Named turns come first, each shown by rows before and after it. Which turns, in which order, take the first row of each pair that follows to the second? Write the first one first, as in the answered first pair.
q_616 (before |-> after):
[  1   1   1   6   2  -5  -9   4   5   3  -2  12  -1   5 -13 -11  -6  12
  -5   6   5   7  -6  -6  -3   9  -4  -9   5   4   4  -7 -11  13  -7   6
   4   0] |-> [  1   5   8   4   4  -4   2   6   6   0 -10  -9  -1   2 -16 -12 -11   7
 -10   5   5   4   2   1  10   4  -3  -4  11   8   1  -5  -6  12   4   5
  -6   8]
[ -7  -8 -11   3  -1   0 -11  -3 -11  22 -16   2 -12  -8  12  10  -2  11
   8   8  -2 -17   7  23 -14  -5 -13  -8   9  23  -2  17 -32   8  -5   1
  28   8] |-> [ -6  -6  -9  13   0  10  -3  -7  -9  18 -23  -4 -11  -6   2  -1 -11   9
  -1   4  -5 -23   7  22  -5  -6 -16 -11  12  19  -5  20 -29   7   0   1
  25  12]
[ -3   5   4  11   2  -1   7 -21  -2 -12   3 -10  10 -14   1  -7  14   4
 -12  10  -6   4   9   4   4   5  14  -6 -13 -17  11  10  14 -10   5  -9
 -10  -2] |-> [ -7   6   3   1   0  -5   3 -15  -3 -12   8  -6  13 -14  10   4  19   5
  -7   9  -4   8  10   5  -4   7  18  -2 -14 -14  12   5  15  -9   1 -12
  -5  -2]
q_848 (before |-> after):
[-16  11  16 -24   6 -18   8   8   2   1   9 -18  -2  -9   2  10  -4  -7
  -7  11   9   7  11   3   4   3  14  22  -1  19  16 -13   8  -3   0  -4
  -4   9] |-> [-15   4  15 -13   8 -19   8  -8   7  -3  20  -6   3 -11   1   9   5   2
  -4  18  12  11   9   1   1  11  18  16 -17  12  26 -10   7  -3  -6   4
  -8   3]
[-11 -23  10  13  22   9   4  26   1  17  10   3   2 -13  -6 -31 -25   0
  10  -5 -11  28  -1   1   4  16  17  21 -10  10   8  11 -16  13  -1 -15
  13 -12] |-> [-12 -17  11   3  16   9   8  32   0  15   6 -11   5 -15  -2 -24 -23  -3
  15 -10 -11  25  -1   5   8  10  18  27  -3  14   2   6 -13  12   1 -21
  16  -3]
[  5  18   9 -22 -14 -16 -19   1  -9   5 -11   2   1  17  -9  20  12  -2
  -9 -22  -2  11  -3   1   8 -12  12  14   5   7  -2 -15  12 -13   4 -22
   3   3] |-> [  7  17   8 -16 -13 -24 -16 -12  -8   3   0   8  10  17  -5  24  26   4
  -4 -16  -1  14  -3   2   2  -6  15  12  -8  -1   6 -13  16 -12  -3 -18
  -6  -4]
[  5  -4 -13  -5  -5 -13  -6  -1 -10   2   3   9  10  -3  25   9  26  -7
  15  -7  -2   0  -3   4 -15   1   8   4 -11  -6  10   2   7 -13  -9 -16
  -3   5] |-> [  8  -9 -14   5   0  -6 -15  -5  -9   7   8  24   5  -1  16  -2  21  -2
  11  -6   0   0  -9  -3 -16   9   4  -4 -11  -9  13   5  -1  -9 -13  -7
   0  -1]
q_72 (before |-> after):
[  4  -6 -11  14   2 -12   4 -38   3  -7  16  22  20  -2   4   6  24   9
   8  12  -5   6   1  -3  -7  18   9 -18 -26 -22  11   5  19  -5 -15   3
 -15  -3] |-> [  3 -10  -4  19  13  -6 -12 -13   3   4  21  38   3  -2  -5 -10  -1  10
  -5  22  11  17  -1 -11  -8  31  -1 -18 -24  -6  21   2  -4   7 -16  17
  -1 -12]
[  2   8  -8  15  -1  -5  -4   3  -3   0  -6   6   5 -16   5   0   6   3
  -2   8  -7  10   7  -8 -14   5  -7  -4  -3   6  -6  -3 -14  -2  -6   3
  -3  -6] |-> [  2   7  -9  13  -4  -2  -4   2  -3   2  -7   7   4 -17   3   4   7   3
   1   4  -9   6   3  -7 -15   3  -7  -6   1   5  -7  -1 -12  -3  -9   1
  -2  -3]
[ 15  -5   1 -19  -2  18  18   5 -13   0 -40 -29   4  13  -1   7 -22  -7
  -9 -35 -25 -26   3   6  13 -24  -4   2  34  13 -11  -3  -1 -29  28 -15
  -1   6] |-> [  4  -6   5 -12  16   1  45 -23  -6 -14 -21 -44  15   1  -1  12  -9   2
 -11 -18 -16 -13  21   8  25 -13   5   5  10   6   8   3  14 -29  36  -9
 -23   6]
q_56 (before |-> after):
[ -2  -2   2  -6   5  -2  -8  -2  -2   9  -2  -4 -11   4   1  -2  -8  -3
  -6  -4  10   6   5   2  -1   7 -13   6   9   7   0  -6 -10  -3   1  -5
  15  11] |-> [ -8   0   0  -6   7 -11   4 -14   1   3   7  -8   0  -2   6   5   5  -1
  -4   2  11   9   7   7   1  11  -5   7   2   4   7  -8  -2  -4   2  -6
   7  10]
[  2 -14   5  -1  -1   6  12  19  -2  -8 -16   2 -22 -16   4  -1 -49  -7
 -18 -22   5  -8  -5  -3  17  15  -7  11  18  20   0  -4 -24  13  11  -6
  -2  17] |-> [-11 -14   7 -17   6 -19  20  13   2 -15   5  -5 -10 -29  26  22 -29  -5
  -7  -9  13   6   4   3   9  20   6  24   5  22  15 -14 -14  13   9  -9
 -13  17]
[  5   7  -4  27 -11   3  26 -29   7   4  -3  17   8  -2 -22  -6  23  -8
   5  -3  -2 -18   1  15  18  -5   9 -20 -23 -22  -3  22   5  -5   7  -3
 -30   8] |-> [  8   7   1  18 -15  21  -4  18   5  24 -21  30 -23  12 -27 -22 -13 -18
  -7 -14   1 -18  -3  10  11 -10  -5 -17   7   0 -16  11 -24   5   5  -2
   1   7]
Now pairs of rows:
(2 to 3 turns a pair)
[ -4  -2 -10 -18  -3   0  -1  -8  -2  -5  14  -7   3   0  18  19  19  -1
   6   7  -2   8   0  10 -10   8   9   2 -13   6   5   1  -5   7  -2  -3
  -1  -6] |-> [ -2  -6 -10 -12   2   4  -8   2  -3   3  19   3  -9   1  11   6   6   0
  -4  14   7  15   0   3  -7  19   2  -2 -12  12   7  -1 -16  13   0   8
   5 -11] -> q_72 then q_848
[ 21  -3   7 -14 -10  33  21  -8  18   1  -8  16   6 -11  -7 -10   0   2
  33  17   7 -33  -9  19   2 -17   7   3  -5 -22  10 -20  25 -16   4   1
  11  26] |-> [ 10   1  21 -25   2  29  19  10  21   7   3  16  -8 -19  -5 -10 -19   3
  20  33  23 -16   4  17   9  -6   5  12 -10   0  18 -27  13  -6  13   9
  12  28] -> q_72 then q_72 then q_616
[ 10  -8 -17  10   5 -10   0 -25  10  -2   2  16   2  -2  -6  -4  13  13
   4   2  -8   5  -3   0   0   2   3 -10 -14 -17  -4  12  11   0   0  -1
   1  -8] |-> [ 11 -10 -10  10   9  -1 -14  -4  10   6   4  25 -12  -1 -12 -15  -5  11
  -5   4  -1  12  -5  -5  -1  10  -4 -11  -6  -4  -4   7  -5   8   0   5
  12 -11] -> q_72 then q_56
[ -5  -4  -6 -11  -8 -11 -20   8   3   5   9  13   4  -2   9  11  19   9
  10  -5   2   2 -11  -5 -32   2   5   2   6   5   1  -7  -7  -4 -12  -9
  19  -7] |-> [ -3 -10  -3  17   6  -3 -11  -1   3   4  13  26  -2  -4 -14 -13   3  15
  -5   5  10   6 -10 -13 -15  12  -4 -12 -12   0  12   1 -15   5  -7   7
   9 -11] -> q_56 then q_72 then q_848
[ -3  19  -1   8   2   0  43 -30   9 -17 -19 -40   2  -7 -13 -10   2  -7
   0  -1 -17  -8  17  10  46 -17  10  -7 -11 -18  -3  10  13   1  33  -4
 -30  12] |-> [  8  11   3  17   1  26   5   6   4   6 -31 -10 -25  13 -32 -40 -41  -7
 -13 -13 -12 -11   0  -1  39 -14 -10 -18  15  -2 -14   7 -24  12  22   6
   5   3] -> q_848 then q_56
[-16 -35 -13 -10  -1 -26 -29   8  -5  21  22  53  10 -16  36  34  21  15
  27   7  24  12   1  31 -46  16  22  10  17   5   2   3 -12   7 -11  -1
  11 -35] |-> [  8 -41 -22  46  -7  -2   5 -53 -10   5  -4  43  25  -6 -10  -3  21  16
  19 -10  -5 -24 -12  29 -15   4  11 -25   6 -41 -18  32   8  -2   2   5
 -19 -29] -> q_56 then q_56 then q_72
[-14  -3   1 -31  -3  11  -6  28  -8  11   2 -10 -21 -15  -4  18   4 -19
   9  22   9   1  22 -12 -22  13   3  -7  16   5 -19  -6  -8  -8 -21 -17
  15  20] |-> [-20  -5   6 -14   9   4   9   6  -2   4  22  -8 -13 -24 -10  12   8  -8
   4  39  22  13  30 -16 -12  27   6  -9 -11  -5  -1  -2  -2  -3 -18  -5
  -3  19] -> q_56 then q_72
[ -6  -2 -11 -13   3   0  34 -22  10 -28 -14 -53  24  -8  34   4  -2   6
   9  15  -1 -17  28  10  22 -33 -20   4 -16  -4 -17  15  11  -6  18 -12
 -35  11] |-> [  0   1 -14  -7  -2  12  28 -22   7 -24 -28 -50  20   1  25  -4  -7   3
   6   1  -9 -26  19   7  23 -42 -29  -8  -7  -7 -26  19   9  -6  18 -14
 -29  10] -> q_56 then q_848
[-11   5  11  10  24   7  -1  10   0  -5  23   4 -29   6 -11 -27 -18   3
  -9   4   6  -1  -2  -4   3   9  -8  12   0  17   0  -2 -15  23   5  25
   9  -4] |-> [-19  16  13 -10  21 -14  20  -1   2 -15  27 -23 -13  -3  10  -4   1   1
   0   9   5   3  12   5   5   5  10  27  -7  14   4  -4   5  15  14  12
  -3   4] -> q_848 then q_56
[ -9  -7  -6  48  -9   9  50 -16   5 -20  15 -22  -2   9 -37 -15  12  -4
  -1   1  12 -19   7  13  57  14  -8   7   0 -33  -9  20 -15 -17  15  11
 -12   3] |-> [  1  -5  -8  42 -22  27  20  14   0  -5  -8  -9 -16  25 -38 -24  -7 -14
  -1 -17   4 -30  -7   9  50   4 -21   0  29 -24 -32  11 -34 -14   9   7
  15   2] -> q_848 then q_72 then q_72
[ -4  -7  -4   2   5   2 -18   1   2   7   4  16  -9   0  -4  -2  -1   8
  -3  -5   6   2  -2  -2  -7   9  -3   2   1   8   2   1  -8   6  -7  -2
  10  -3] |-> [ -6  -2  -2  -8   4 -11  -7  -3   2   2   9   3  -2  -5   6  11  11   7
   3  -1   7   4   9   2  -6  10   5  12  -4   7   9  -2   2   1   0 -10
   1   0] -> q_848 then q_56
[ -4  -2  -5 -15  -7 -13  18   3   4 -29   8 -24  10  -2   9  16  24 -11
   9  19  -9   1  16  28  15  -3  14  26   0   9  -5  -2  18   0   9 -35
 -30  11] |-> [ 10  -1  -6  -4 -12  10  19   5   0 -25 -16 -30   4  10 -11  -4   5 -17
   4   2 -20 -18   7  27  27 -17   3  13  12   2 -23   3  12   1  12 -35
 -27  15] -> q_56 then q_56 then q_72
[ 10 -16  12   3   1   9 -24  18  11  12  -6  18 -14  -5 -15 -15 -14 -11
   2   2   1  -7 -13  -2 -11  -4 -24 -10  13  -4 -12  -7 -21  12  -8  -1
  34   7] |-> [ 15 -14   1   2 -12  -1  -8 -14  12  -7 -12   1  13  -7  -4   3  24 -11
  21  -8 -20 -21 -14   9 -15 -17 -11 -12   8 -25 -20  -1   7  -4 -12 -17
  16  12] -> q_72 then q_848
[-21   8  30 -20  25  -4  -9  21  -8  21  13  -9   1 -38  15   5 -19   9
  -6   4  19  39   1   0   5 -25   6  23 -11  14   6 -10  -6  11  12   9
 -13   2] |-> [ -9  -6  10 -15   6  -6 -31  -1 -10  23  14  21  21 -26  29  22  18  21
  18  -6   2  26 -25   2 -29 -29  10   6 -11 -10  -3  -5   1   0 -18  -4
  -4 -11] -> q_616 then q_72 then q_56
[ -6  12   8 -32  -4   9  -1  25   0   2  -4 -13  -4  -4   1  -3 -20 -11
  -9  -7   8   7  13   6  13  -1  -2  23  17  23  -8 -12  -7   9  17  -2
   2   4] |-> [  6   2  -3   4  -2   6  25 -31  -1 -17   0 -10  19  -7 -17 -12   5  -2
  -4  -6   0  -5   6   4  23   2   1  -1  -8 -15  -5   7  17   3  16   2
 -28   0] -> q_56 then q_56 then q_848
[  1 -13  -3   9  -8  -4  -7 -28  -4  -1   0  23  -9   9 -28  -2 -13  -5
   6   5 -13   1 -25  -3 -10  11 -21 -30   2 -11 -16  -5   0   0   0  -1
  -3   4] |-> [  6  -9  -3   6 -10   2  -5 -22  -5   2  -7  11 -11  13 -28  -5 -17  -9
   5  -1 -17  -3 -24  -1  -5   5 -22 -29  11 -10 -22 -10   2  -2   3  -4
   1   7] -> q_72 then q_848
[-16 -13   5  -3  35 -27  23 -63  24  12   6   9   9 -25 -16 -13  14   4
  -9  13 -11  -8  26  -5   1  21  11 -23 -35  -5  10   8  37  -5  32 -10
 -13   2] |-> [  0 -21   4   4  26   6 -19 -25  17  38 -13  44 -23  -2 -37 -48 -25   1
 -21  -4 -12 -13   4 -20  -8  21 -15 -41  -2   7  -6   8  -1   4  17  -2
  25  -8] -> q_848 then q_72
[ -4  13   8  -4  -7   2  29 -20   5 -16 -11 -39  14 -10   3   9  13 -12
   0   5  -5  -9  13  12  24 -11  13   7  -1  -3  -3   6  22 -10  21  -6
 -26  20] |-> [ 14  -5  -9  19 -15   9   1 -39   3  -9 -10  11  20   3  -1   2  28   1
  13  -5 -17 -23 -18   0  -8  -5   5 -20  -3 -28  -7  14  17 -15 -11  -5
 -10   1] -> q_616 then q_56
[ -5   9   2 -18  -3  -8  29  -5   3  -8  -3 -40   8 -13  18  19   4 -11
   1  -2  -5  -4  17  10  13 -12  12  17   6   8  -7   1  16 -11  19 -14
  -9  11] |-> [  4   5   4 -11  -8  13  12  13  -3   4 -19 -33  -8   1  -2  -5 -25 -17
 -10 -14  -8 -14   6   4  16 -20  -4   8  24  13 -22   4   0  -9  18 -11
   6  13] -> q_56 then q_56
[  4  -9   4  27  24  -9  14 -23   9  -2  20  15   5  -1 -25 -21   7  18
  -9  27  -8  23  -8  -5   5  24 -15 -14 -25   3  22  24 -26   4   1  23
 -12 -10] |-> [ 22  -4  -5   9  -3  13 -19   6  -1  11 -19  22  -4  22 -24 -22  -5   3
  -2  -4 -30   0 -32  -2 -12  -3 -25 -21  19   7 -18  22 -40  -2  -8   3
  22  -8] -> q_56 then q_72
[-13  -7   0   1  11   7  -4  -4   5  13  11  14   1 -12   2  -1   4   2
 -11   7  26  23  -2  -5   3   9   0  -7  -7   2  13   1 -13  12  -8  13
   0 -10] |-> [ -4  -7 -11   4  -3   2   3 -29   3   4   5  11  18  -9   7   6  27   3
   1  -6   9   8 -12  -2  -2  -1   5 -14  -8 -15   5   7   6   1 -13   3
  -6 -11] -> q_72 then q_56 then q_56
[ 15 -11   3  30   7  24 -11  -5   1   9 -10  26 -13  15 -24 -24 -20   5
 -14  -2  -5  -7 -14 -12   1   5 -16 -16   3 -12  -1   3 -16   1  -5  11
  11  -4] |-> [ 14  -4   4  15  -3  26 -17  12  -2  13 -23  15 -13  20 -16 -16 -22  -3
 -11 -15 -10 -12 -11  -5   0  -9 -15  -8  22  -6 -13  -3 -17  -3  -3   1
  19   1] -> q_72 then q_72 then q_56
[ -2  -1   2 -18  -3   8 -31  37  -1  21   6  24 -12   5  10   0 -15   0
   5   2  11   3  -9  -1 -20   4  -4   5  11  16   7  -5 -21   7 -13  -1
  24  -5] |-> [-14  -4   3 -17   6 -12 -17  16   5  11  27  22   1  -8  20  14   7   6
   9  19  22  14   1  -1 -20  15   7  10 -13  10  24  -3  -9   7 -16   3
   9  -8] -> q_56 then q_72
